In the rows, 128 means zero.
name the system of each run:
ganu, run 1 (11 x 18):
[[116 105 149  84  98 121 163 109 128 111  89 135 116 128 111 126 178 127]
 [159 136 122 188 141 132 108 122 142 109 113 142 117 130 135 141  90 173]
 [104 106 164  90 106 138  91 135 115 152 136 123 137 116  95 101 112  95]
 [137 172 130 159 122 116 157 127 109 106  81 131 129 155 151 137 153 121]
 [129 147 134 141 145 131 106 155 165 145 187 146 135 104 111 132 100 130]
 [103 104 119  98 115 105 135 106 109 161 112 129 141 168 129 120 173 114]
 [153 147 109 156 156 142 133 140 106 111 136 129 115 103 179 157 101 139]
 [108 121 133  84 129 131 141 121 154 125 157  97 137 115  88  81 133 121]
 [143 112 107 153 121 130 160 111 126 122  90 140 129 155 126 183 145 138]
 [135 110 147 125 130 120  86 141 134 128 153 151 111  84 145 103  97 152]
 [117 136 136 107 120 146 128 109 104 128  92  82 131 179 112 108 134 113]]
finid, run 2 (11 x 18):
[[ 63 167 165 114 121 132 132  84 111 147 154 177 133 146 113  89 146 122]
 [150 124  55 181 160 115 143  99 131 133 105 108 124  88 142 116 101 107]
 [144  89 150  85  87 148 149 179 117  99 176 134 158 119 159 161 112 118]
 [125 142 135 122 126 113 110 104 159 153 111 136 118 208 145  72 163 145]
 [161 146 124 146 166 176 109 142 146 156 113 109  86  73 100 158 108 111]
 [ 83 111 145  67  91  77 166 121 110 102 121 146 122 109 110 148 137 133]
 [120 130 102 181 149 142 117  72 125 125 148 138 141 173 140 103  86 174]
 [162 119 143 147 103 157 129 171 126 117 113 116 153  83 125 102 130  60]
 [131 133 115  94 122  91 157 148 135 123 105 112 117 188 149 182 155 159]
 [109 161 164 146 150 160  82 118 131 177 160 177 115 123 117 121 112 129]
 [114 117  95 107 131  91 148 110 109 118  85  89 112  78 118  98 131  87]]
finid, run 3 (11 x 18):
[[128  83 100  96 119 161 162 104 104 138 153 124 148 166 185 133 129 110]
 [165 135 142 127 122 143 111 145 176 137 127 158  95 135 193  82 123 126]
 [133 120 122  71 132 147 136 137 175 151 112  85  93 138  88 140 114 108]
 [108 124 151 116 124 157 159  78 122 119 107 179  92 112 117 152 136 156]
 [114 117 110 157 103  95 120 105 147 115 111 144 131 121 111 101  54 120]
 [147 115 135 130 104 176 146 130  94  98 110  94 155 154 135 141 103 104]
 [142 175 152 146 104 113 147 156 154 121 109 164 121 161 162 134 150 115]
 [113 148 107 117 149 127 108 133 136 191 130 119 111 146 107 164 103  95]
 [102 129 141  99 133 140 142 102  78 127 121 148 105  87 162 126 132 118]
 [120 143 101 124 130 102 156 120 162 102 157 119 126 131 149  90  87 143]
 [150  97 125 128 118 190 155 123 147 139 149 119 153 143 116 128 139  98]]
ganu, run 4 (11 x 18):
[[134 153 123 165 126 151 115 115 127 134 104 131 122 138 136 102  72  92]
 [104 159 147 101  98  95 146 157 140 123 130 134 128 122 108 135 115  85]
 [113 155 127 147 125 110 146 108 142 130 146 171 133 173 148 141 136 157]
 [118 107 101 127 138 134 104 114 117 169 160 141 136 127 154 116  86 107]
 [117 136 117  88 119 112 166 129 105 107 116  98 122 129 156 116 129 101]
 [136 148 121 139 141 147 172 117 169 102 152 133 121 127 118 145 111 155]
 [117  69 115 113 107 114 114  99 155 155 126 151 129 132 104 118 116 131]
 [131 121 135 120 112 126 113 127  85 111  86 127 111 140 173 139  97 133]
 [123 176 156 123 133 159 141 128 138 101 143 115 118 109 116  90  96 114]
 [115 132 112 143 104 102 158 122 167 140 113 143 144 154  80 142 141 102]
 [127 111 134 137 115  94 101 142 118 143 143 181 125 131 168 159 111 156]]
fik, run 5 (11 x 18):
[[ 98 156 123 113 139 134 168 101 132 121 172 128 141 164 125 130 130 143]
 [147 121 104 156 107 105 143 137 168 124 129 153 137 127 150 105 108 102]
 [151 105 133  87 129 160 147 147 147 118 145 113 114 120 132 161 130 147]
 [118 141 157 118 114 113 112 124 139 146 120 171 106 150 153 116 144 141]
 [144 104 116 139 146 135  98 118 113 122 118 113 110 101 141 116  91 150]
 [ 97 123 155 117 120 141 147 100 112 113 132 146 136 111  90 125 145 140]
 [134 129 112 161 111 114 119 125 128 134  92 137 131 154 119 149  95 114]
 [126 122 126 106 140 173 136 126 110 149 149 113 130 114 134 143 122  95]
 [109 154 131 106 117  81 142 135 138 125 106 129 110 133 131 115 140 113]
 [137 147 108 141 165 135 122 128 145 130 156 109 121 128 129 136  94 154]
 [111  97 126 114 114 122 146 109 141 134 149 151 144 120 119 103 156 125]]
fik, run 6 (11 x 18):
[[127  87 107 174 126 149 103  83 169 174 116 122 162 155  37  90 146 112]
 [143  95  77 145 134 124 176 120  69 142  88 126 144 116 157 217 176  97]
 [ 99 186 175  88 102 107 115 193  74 111 170 120 154 149 174 134  96  92]
 [149 172 123 121 150 139 120 129 201 117 116  59 101 146 107  25 112 120]
 [142 110  96 165 176 116 151 115 179 154 145 157 120  67  78 172 201 163]
 [113  63 116 125  92  68 106 138  70 133 156 157 186 188 175 181 139 167]
 [152 156 164 131 106 204 143 130  81  64 130 103 139 141 212  52  87  99]
 [152 157 182 126 114 140 118 170 209 117  85 121  89  57  31  97 143  97]
 [130  95  93 140 177 109  82 104 142 209 105 123 110 182  78 216 174 192]
 [ 86 109 101 141 138 110 118  90   4 148 167 166 173 125 238 111 146 107]
 [128 169 157 108  78 112 170 168 111   4 112  61 148  90 121  63  54  96]]
mogeg, run 7 (11 x 18):
[[147  66 110 122 143 126 125 126 138 116 118 101 125 106  85 164 154 180]
 [119 143 164 163 119 117 105 118 109  87 142 169 139 102 143  77 119 161]
 [147 161 138 122 123 142 106 153 123 121  68  78 103 152 121 121  91  98]
 [145 130 159 128 115 174 160 150 153 133 141 150 144 133  93 181 174 118]
 [118 103 133 122 122  82  69 142 146 165 164 159 136 154 141 117 124 164]
 [134 133 121 125 171 148 114 115  67 109 116  91 103 101 154 152 105 170]
 [116 200 145 162 131 109 153 143 121 112 111 134 139 103 112 114 175  87]
 [144  96 109 130 113 133 114 149 162 145 146  82 171 185  83 126 120 112]
 [154  54 146 111 117 162 114 128 108 123 153 157 132  94 172 129 153 157]
 [131 189 135 128 144  76 124 145 138 100 104 132  77 121 180 106 108 161]
 [118 177 136 128 161 177 140 120 144 139 124  82 115 120  47 136 119 102]]
mogeg, run 8 (11 x 18):
[[ 77 129 100 124  79  90 183  88 166 118 137 161 145 146  87 119  44  90]
 [ 97  63 120  78  94 166 145  56  99 156  95 145 117 163 137 125 108 103]
 [118 148 102 141 109 119 184 101 127 129 121 202 112 141 205 171  94 114]
 [ 64 161 105  60 138  98 167 106 129 158 147 116 107 135 112 132  92  85]
 [112  96  70 153 147 145 163  50 119 169 115 142 142 151 120 137 162 113]
 [110  98  87 144 101  89 157 117 111 113 157 157 160 100 166 120  77  97]
 [109 125 116  65 115 125 175  92 117 105  92  94  97 144 150  91 125 112]
 [137 155 104 157 136 173 182  93 180 146 135 163 119 137 141 122 122  96]
 [108  77 100  94 105  87 126 125 161 169 132 148 119 103  99 141  90  97]
 [100  93 118 117 125 126 159  60  98 100 107 145 113 140 133 137 122 185]
 [102 185 132 156 120 136 144 107 103 126 123 162 120 122 160  98  79  79]]
baz, run 9 (11 x 18):
[[178  87 100 119 140 170 150 116 164 125 158 140 110 159 230 117 130 171]
 [109 141 178  95 125 116  62 148 178 176 127 162  79  99  73 110  95 124]
 [143 160  91 184 146 142 179  70 125 102  36 113 101 136 116 128 140 123]
 [119 127 152 163 118 148 138 148 117 127 211 196 174 111 120 200 113 143]
 [104 138 124 123 104  91  75 132  73 161  78  97 143 198 145 100 115  80]
 [158 168 121  82 174 180 181 157 144 105 175  87  98 108 190 140 133 132]
 [ 92 122 152 107  91  78 127 127 195 159 139 160 143 136  49  84 170 108]
 [135  79  46 155 158 148 156  59 101 119 101  86 129 111 127 135  77 136]
 [ 87 142 194 109 119 106 112 146  67 113 169 195 127  68 146 152 147 156]
 [157 139 130 149  79 111 122 134 149  85  71 100 140 209 165  62 100 119]
 [167  98 142  84 140 219 145 159 160 160 162 126 105  85 125 189 122 101]]
baz, run 10 (11 x 18):
[[163  71 120 180 122 138 113  86 148 112  44 146 101 103  83 142 140 175]
 [153 121 149 203 141 148  79 136  84 129 120 181 132 110 141 194 116 179]
 [144 187 171 167 124 126  65 177  95 132  97 117 136 188 143 140 127 125]
 [176 176 125 132 159 181 145 181 163 142 144  69 134 160 132 148 158  96]
 [107 128 102 118 155  95 128 141 163 185 167 107 155 126  64 142 183 108]
 [ 95 119  75 139 176  97 131  79  88 118 147  75 153 117 103 104 126 163]
 [115 131 168 118 121 125 125 140  79  66 164 119 156  69 130  84 132 147]
 [166  80 139 118  66 109 133 163 140  84  87 106 152 134 140  98 137 110]
 [170  53 118  89 130 157 115 141 152 158 126 127  99 125 146 173 142 159]
 [121 142 138 145 162  99  68 105 146 169 105 159  80 125 125 104 148 173]
 [149 187 140 190 150 160 132 120 138  82 108 111 117 117  97 122  86 154]]
kilib, run 11 (11 x 18):
[[110 112 133 120 111 132 128 115  64 150 107 157 137 137 163 155 162 104]
 [118 194 141 124 121  92 134 162 146 106 137 126 120 149 142 118  89 124]
 [108 130 126 120 151 174 137  87 118 152 132 106 124 114  73 125 117 110]
 [123 125 100 158 126  82 143 130 133 145 138 175 145 117 150 165 161 129]
 [141 110 115 105 123 125 114 151 144 116 164  95 131 132 146 112  64 130]
 [129 123 125 117 131 167 165  92 103 123 107 119 121 120 149  97 172 108]
 [138 152 140 128 120  99 144 151 180 119 117 161  96 116 120 157 131 149]
 [112  81 130 106 127 148  97 102 122 149 152 124 136 154 102 132  96 158]
 [128 143 120 167 125 112 123 114  86 118 108 151 135 127 186 107 138 118]
 [125 154 149 109 105 121 140 158 149  99 112 107 118 102  98 124  93  94]
 [118 115 115 119 134 156 151  99 134 159 120 121 137 169  92 165 156 122]]
kilib, run 12 (11 x 18):
[[125 113  85 146 159 132 167 107 119 126 144  95 158  99  97 130 167 115]
 [170 106 104 143 133 119 142 163 178 128 157 136 139 111 150 142 146 136]
 [151  77 131  78 131 147 110 131 133 126 134  93 114 129 150  95 132 151]
 [138 137 157 125 126 137 148 116 109  86  97 140 107 127 158 116 166 164]
 [127 138 166 140 109 122 102 132 161 117 110 146 116 131  77 123 113 156]
 [120  95 120 154 123 129  90 109  92 152 100 131 144 151 103 156 124 132]
 [133 158 140 150 116 116 109 168  97 129 133 136 149 137 165 131 120  96]
 [116 163 129  99 140 134 137 141 130 130 121  74 121 131  99 113 124  95]
 [122 146 117 138 159 143 157 116 135 143 145 136 126 122 108 169 166 140]
 [131 108 113 135 144  98  99 143 153 144 176 141 138 118 135 120 119 154]
 [137  96 109 126 130 134 129 114  92  95 124  91 139 105 155  96 119 131]]

runs to name:
run 13 (2 x 18):
[[125 145 111 154 135 115 110 119 133 135 115 126 113 130 123 133  65 122]
 [111 119 141 109 112 141 150 120  99 122 108 124 133 111  95 154 144 109]]
 => mogeg
run 14 (2 x 18):
[[106 114 148 105 128  89  68 140 123 124 167 109 147 145 117  77 107 172]
 [144 121 111 176 141 166 163  72 134  93 104 117 136 130 119  87 150 153]]
 => fik
run 15 (2 x 18):
[[160 125 127 114 101 111 120 202 172 144 125 106 137 155 110 175 109  94]
 [127 127 127  85 162 178 110 122  97 175 155  94 124 171 156 132 152 129]]
 => kilib
run 16 (2 x 18):
[[ 96 172 139 119 119 127 159 111  75  94 146 137 143 150 173 118 102 119]
 [113 178 123 142 133 134 160 105 170 131 113 135 111 112  88  98 107  89]]
 => kilib
run 17 (2 x 18):
[[109 142 143 106 129 100 119 132 129 146 150 156 122 168 156 133 157 161]
 [125 137 117 141 165 146  92 110 134 166 137 117 111 102 110  92 117 113]]
 => finid
run 18 (2 x 18):
[[130 122 125 152 151 159 113 107  98  95 118 101 120  62  96 111  75 140]
 [123 121 136 130  83 101 185 140 129  55 130 119 176 134 116 120 146 129]]
 => finid
run 19 (2 x 18):
[[154 144 128 101 159 126 130 155  87  99 102  79  94 108 180 149 150 154]
 [ 97 175 164 105 138 117 144 142 171 126 201 147 136 132  99 109 136 148]]
 => finid
run 20 (2 x 18):
[[122  86 145 123 124 124 119 123  79 139 153 176 152 125 171 152 200 162]
 [139 131 159 143  90 111  96 149  77  67 100 111 143 139 175  90  90 139]]
 => fik
run 21 (2 x 18):
[[160 145  78 193 152 151 131 147  98 144 123  78 182 175 139 168 139  96]
 [134 150 170 109 117 106 107 197 101 161 145 179 125 102 187 162 178  97]]
 => finid
run 22 (2 x 18):
[[159 133 121 122 162 121 116 167 158 134 160 111 117 104 153 126 150 147]
 [134 130 125 134 160 112 111 131 145 120 131 106 112  85  97 104 145 161]]
 => mogeg
run 23 (2 x 18):
[[134  98 111 125 120 108 127 141 128 168 126 147 141 127 139 158 169 100]
 [140 142 126 100 139 121 125 158 129 113 155  99 121 150 174 130  99 145]]
 => kilib
run 24 (2 x 18):
[[158  95  94 225  93 135 118 104 133 141  88 150 177 172 124 117 112  89]
 [129  74 152  54  69 132 155 172 110  90 154 132 142 115 165 158  79 110]]
 => mogeg
run 25 (2 x 18):
[[126 109 104 154 131 126  97 120 137 155 121 128 126 134  98 157  60 126]
 [101 125 163  89  92 111 137 128  89 110 119 153 124 111 149 111 139 105]]
 => ganu
run 26 (2 x 18):
[[151 113 122 104 162 158 166 117  74  69 108  91  93  56 176 149 136 161]
 [132 109 187 137  69  87 108 162 170 110 142 201 150 141 121  99 168 163]]
 => baz
run 27 (2 x 18):
[[123  57 108 132 103 124 165  74  91  93  98 125 157 117 131 100 175 140]
 [143 153 129 141  95 134 159 128 147  87 134 147 127 148 198  74  71 106]]
 => mogeg
run 28 (2 x 18):
[[142 174 114 149 129  92 117 169 143 148  89 132 105 140 139 180  97 103]
 [ 94 121 144  88 135 140 149 123 112 127 170 111 153 129  66 162 153 142]]
 => mogeg
run 29 (2 x 18):
[[131 144 109 134 145  91 137 159 191 146 168 132 138 137  81 173 139 151]
 [ 96 120 114 144 154 144 104  73  81 150 118  95 149 148  74 110 137 129]]
 => baz
run 30 (2 x 18):
[[105 194 142 174 129 110 133 133 154  97 178 139 163 124 107  63 104 122]
 [172  67  82 146 122 138 154 127 196 131 123  94 152 139  78 136 141 125]]
 => fik
